In the rows, 128 means zero.
One turn moves each row of this set onto another row. After a few examples, where does it send each row asked below?
kevet: [127 145 113 140 132 143  93 109 140 129 119  95 124 135 144 136]
gagev: [121 143 118 137 138 146  91 108 138 130 122 104 123 131 151 151]
lupa: [149 135 119 124 125 146  76 120 137 118 120 110 106 132 159 142]
tibag: [147 143 154 161 150 147 147 119 132 116  89 132  80 134 128 129]
Nus: [161 165 134 144 154 122 145  99 129  91 153 121 116  99 122 116]
nizu: [114 149 125 144 157 151 121  96 136 120 129 100 137 115 137 143]
zini: [131 137 116 136 137 145  99 102 149 120 114  91 130 135 144 141]
gise: [129 164 139 148 163 138 138  91 130 104 141 108 131 107 129 121]
fako: [164 165 141 148 148 124 140  96 121  93 154 127 124  98 123 129]
gipun: [148 110 117 171 120 141 111 104 143 121 114 125  76  82 121 128]
gifi: [145 132 111 119 129 146  83 119 138 119 118 107  99 135 154 127]
leme: [138 115 135 174 102 144 115 111 128 118  98 130  93 102 113 132]
rup: [141 126 113 114 137 141  89 111 146 117 115 110  99 142 151 138]
rili: [129 133 161 168 121 150 123 111 118 113  87 138  93 120 122 130]
Zer: [151 134 121 102 127 139  84 123 131  95 121 132  86 118 149 121]
tedog: [113 159 129 148 148 142 115  96 135 119 125  99 138 121 134 133]
gupud: [142 156 136 151 158 144 140  91 128 106 143 104 138 101 128 131]
Zit: [165 130 119 104 126 144  88 128 133  92 119 128  92 117 151 132]
kekek: [157 153 140 172 144 139 151 132 155 102  96 118  82 121 134 140]
Raru: [138 127 137 166 141 144 110 108 150 105 122 134  60  74 145 130]
sug: [164 144 124 102 131 127 110 125 127  77 131 148  90 103 131 133]
sem: [157 155 131 137 156 117 143  90 136  88 153 125 112 100 118 127]
sugi: [174 147 128 123 131 112 127 104 134  73 143 136 107  98 116 125]
loz: [166 160 134 125 135 113 128 111 122  82 149 150 103  98 121 135]
Lele: [151 164 140 175 129 132 129 130 165  87  96 120  91  93 137 146]
Fel: [170 143 133 108 118 119  95 111 129  75 128 144  98 108 133 127]
Nimu: [141 143 159 165 148 150 144 121 132 113  91 130  80 132 133 131]
zifim: [146 108 121 172 121 144 116 110 141 119 118 127  69  87 124 130]
Potaz: [159 152 124 107 120 119 100 121 128  77 130 147  91 101 131 123]
Pafed: [154 132 129 103 128 130  81 113 134  96 120 135  88 129 149 130]
kel: [130 133 161 163 128 148 124 105 116 117  86 142  92 121 119 126]
Nima: [137 119 138 171 105 142 112 103 124 120  95 133  97  99 110 129]
fode: [142 127 128 164 145 143 109 105 154 110 119 131  62  72 144 129]
nad: [124 155 137 150 147 140 113  85 142 112 126  96 143 120 139 137]
geneg: [137 157 145 164 143 137 107 113 161  90 105 132  75  72 152 138]
Nusus: [170 163 126 129 129 110 126 113 129  79 147 139 102  96 118 122]
fusub: [133 161 144 149 162 128 134  79 135 103 146 113 129 108 132 130]
Dokes: [137 155 150 169 135 138 109 118 159  87 106 132  78  71 148 139]
siti: [162 158 137 168 143 135 149 131 156 104  89 119  87 121 131 140]
Sena: [153 170 143 169 132 129 124 127 165  88  89 123  93  92 140 145]

tedog goes to Zer
zifim goes to Lele
zini goes to Fel
Where do these go?
geneg goes to tibag
loz goes to nizu

